Here are some points, one per row:
1.60:-1.18:-0.73:-0.09:0.69:1.83:1.44:1.13:-1.33:-0.25:-1.48:-0.13:-0.38:-2.08:-0.75:0.37:-0.29:0.98:-0.11:-0.20:0.42:-0.09:3.17:-0.22
-1.80:0.26:0.77:0.80:1.20:-1.66:-2.25:-0.01:0.93:0.36:-1.36:-1.03:-0.43:0.14:1.53:-0.69:-0.39:-0.71:-0.56:0.58:1.25:1.80:-1.73:-0.60
-0.37:-0.45:0.04:0.09:1.03:0.47:-0.69:-1.06:0.64:-1.54:-0.33:-0.12:1.06:1.11:0.13:1.19:-0.78:-1.81:0.27:-0.76:-0.16:-0.49:-1.62:-0.54
-0.15:0.01:-0.70:0.13:-0.01:-0.57:0.18:-1.18:0.19:-0.69:0.17:-0.41:0.49:0.25:0.50:0.21:-1.22:0.02:0.59:-0.69:0.63:-1.00:-1.59:-1.44
-0.21:-0.43:0.38:0.00:-0.37:-0.31:1.30:1.78:-0.18:-0.22:1.25:0.24:-1.33:1.43:0.37:-0.67:0.10:0.37:-0.83:0.30:-1.50:0.57:1.16:1.40
0.74:0.27:0.51:-0.17:-0.44:0.00:0.23:1.62:-1.22:1.93:0.66:0.97:-0.26:-1.33:0.44:-0.76:0.40:2.44:-1.59:1.08:0.13:-0.03:1.22:0.31
-0.82:-2.03:-0.51:-0.16:-0.82:-1.15:-1.21:0.96:-0.08:2.17:0.63:-1.40:-1.90:0.67:-0.19:0.59:0.20:-0.29:-0.38:0.47:-0.37:1.28:0.16:0.09
0.99:-1.42:-1.84:-0.51:0.86:-0.31:0.26:-0.65:-1.28:0.73:0.82:-0.63:-1.17:0.60:-0.93:-0.21:-1.15:-0.02:2.22:-0.37:-0.61:-1.18:-1.41:0.84
-1.25:-0.60:0.01:1.65:-0.05:-0.38:-1.24:-0.91:-0.09:1.46:0.58:0.74:-1.03:1.95:-1.33:0.06:1.96:0.40:0.25:-0.28:-0.63:-0.85:-0.90:0.38
-0.47:-2.17:-0.73:-0.09:0.74:0.55:0.83:-0.86:-0.40:0.57:0.10:-0.55:0.74:0.59:-2.20:-0.49:0.08:0.23:0.70:-0.58:-1.78:-0.81:-0.53:0.23
-0.89:-0.43:0.37:-0.31:0.28:0.95:-0.36:-0.81:0.18:0.23:-0.49:0.66:1.90:-0.50:0.05:0.06:-1.04:-0.17:0.59:-0.90:2.00:-0.95:-0.60:-1.10
0.00:1.37:1.34:0.29:-0.91:-0.23:0.57:0.14:1.10:-0.58:-1.06:-0.19:-0.13:-0.63:1.46:-0.22:1.03:-1.05:-1.68:0.39:0.81:1.33:-0.18:0.74
0.73:-0.04:0.32:0.18:-1.13:0.05:2.10:0.91:-0.04:-2.39:1.32:0.24:0.42:-1.89:1.31:0.38:-2.18:0.94:-0.26:-0.14:0.03:1.25:-0.02:-0.45
-1.76:0.57:-0.36:0.39:1.21:0.84:-0.12:-1.17:1.24:-0.75:-1.94:0.52:1.37:-0.17:-1.23:0.51:-1.06:-1.01:0.09:-0.37:-0.48:-0.53:-0.61:-1.05
-0.57:0.63:0.24:0.57:0.63:1.03:-0.81:-0.83:0.88:-0.22:-0.83:-0.65:1.26:-0.90:-0.27:0.20:-0.13:-1.27:0.80:-1.63:-0.40:-0.71:-1.09:-1.22
-1.10:-0.46:-1.55:0.64:-1.51:-0.40:-0.41:0.37:0.76:1.93:1.14:1.19:0.16:3.15:-1.66:0.94:0.24:0.18:-1.11:-0.81:-2.59:0.56:-0.23:1.98
3.30:2.02:0.94:-1.34:-1.49:0.09:1.27:-0.56:-1.63:-0.93:1.37:-0.65:1.24:0.44:1.24:1.05:-1.02:0.78:1.65:-0.19:0.81:-0.70:0.02:-0.84
0.58:-0.06:0.21:-1.13:-0.14:-1.24:0.21:0.53:-1.05:-0.17:0.37:0.43:-1.56:0.53:-0.06:-0.57:1.15:-0.84:-0.63:0.01:-1.49:1.25:1.00:1.23
-1.70:0.34:-0.53:0.56:1.32:0.22:-0.29:1.35:-0.30:-0.87:-0.51:0.45:-0.17:-0.17:0.45:-1.55:2.30:0.04:-0.03:0.88:-0.22:-0.06:0.90:0.89
-0.25:0.00:0.22:1.27:1.95:-1.55:0.93:0.78:-0.24:0.66:1.07:1.02:0.05:-0.60:0.15:-1.54:1.32:1.71:-0.79:1.36:1.15:-0.13:1.09:0.43
0.18:-0.41:0.95:0.03:1.02:-0.76:-1.06:1.34:0.26:-0.24:-0.58:-0.15:-1.03:-0.52:-0.02:-1.80:1.69:1.02:0.11:1.32:0.84:-1.07:0.90:0.26
0.69:0.26:0.78:0.45:-0.18:1.21:1.65:1.32:1.29:-1.71:-1.28:0.72:0.69:-2.10:0.74:0.83:-1.15:-0.18:0.90:0.31:-0.38:1.49:0.83:-0.93
0.24:-1.44:0.11:-1.38:-0.47:-0.89:0.40:-0.17:-0.26:0.13:0.01:-2.44:-0.49:-2.00:1.53:2.35:-1.93:-0.66:0.68:-0.23:0.73:1.17:-0.45:-0.62
1.94:1.34:-0.43:-0.62:-2.10:0.57:-0.99:-0.12:-1.43:0.59:0.45:0.59:-0.12:1.58:-1.34:-0.11:1.91:-0.76:-0.09:1.26:-0.48:-1.32:0.82:1.49
-0.54:0.67:-0.49:-0.33:0.95:1.00:-0.57:-0.88:1.18:-0.51:-1.20:-0.40:0.71:-0.17:-1.42:0.09:-0.39:-1.55:-0.17:-1.13:0.88:-0.39:-1.20:-1.88
0.07:1.38:-0.49:0.39:-0.07:-0.55:0.01:-0.69:0.64:-0.08:2.56:1.97:-0.01:1.51:0.22:-1.41:1.88:0.59:-0.13:0.28:-1.48:-1.99:0.03:1.69
0.05:0.67:-0.28:-1.23:-0.78:2.39:-0.38:-1.83:0.66:0.68:-1.73:-0.83:0.40:-0.57:-1.00:1.69:-0.76:0.46:0.48:-0.98:1.28:0.65:0.12:-0.83
0.75:1.34:1.45:-0.09:-1.44:-1.19:-1.01:-0.50:-0.43:-0.30:0.28:-0.15:-0.46:-0.35:2.29:-0.47:-0.77:0.15:-0.99:1.00:1.62:0.95:0.76:-0.21
Along one direction, these points spread out more than along any other. Take the direction at right angles to it along which they spread out most. Go by this last direction. Where along it does each point below lie, from 0 to 99? 50 is the average, and the first point above lies past it. One standard deviation of the points above along it is 16.
-0.15:0.01:-0.70:0.13:-0.01:-0.57:0.18:-1.18:0.19:-0.69:0.17:-0.41:0.49:0.25:0.50:0.21:-1.22:0.02:0.59:-0.69:0.63:-1.00:-1.59:-1.44 41
0.75:1.34:1.45:-0.09:-1.44:-1.19:-1.01:-0.50:-0.43:-0.30:0.28:-0.15:-0.46:-0.35:2.29:-0.47:-0.77:0.15:-0.99:1.00:1.62:0.95:0.76:-0.21 72
-0.54:0.67:-0.49:-0.33:0.95:1.00:-0.57:-0.88:1.18:-0.51:-1.20:-0.40:0.71:-0.17:-1.42:0.09:-0.39:-1.55:-0.17:-1.13:0.88:-0.39:-1.20:-1.88 31
-0.25:0.00:0.22:1.27:1.95:-1.55:0.93:0.78:-0.24:0.66:1.07:1.02:0.05:-0.60:0.15:-1.54:1.32:1.71:-0.79:1.36:1.15:-0.13:1.09:0.43 64
-1.80:0.26:0.77:0.80:1.20:-1.66:-2.25:-0.01:0.93:0.36:-1.36:-1.03:-0.43:0.14:1.53:-0.69:-0.39:-0.71:-0.56:0.58:1.25:1.80:-1.73:-0.60 44
-0.21:-0.43:0.38:0.00:-0.37:-0.31:1.30:1.78:-0.18:-0.22:1.25:0.24:-1.33:1.43:0.37:-0.67:0.10:0.37:-0.83:0.30:-1.50:0.57:1.16:1.40 60
0.69:0.26:0.78:0.45:-0.18:1.21:1.65:1.32:1.29:-1.71:-1.28:0.72:0.69:-2.10:0.74:0.83:-1.15:-0.18:0.90:0.31:-0.38:1.49:0.83:-0.93 69
-0.82:-2.03:-0.51:-0.16:-0.82:-1.15:-1.21:0.96:-0.08:2.17:0.63:-1.40:-1.90:0.67:-0.19:0.59:0.20:-0.29:-0.38:0.47:-0.37:1.28:0.16:0.09 46
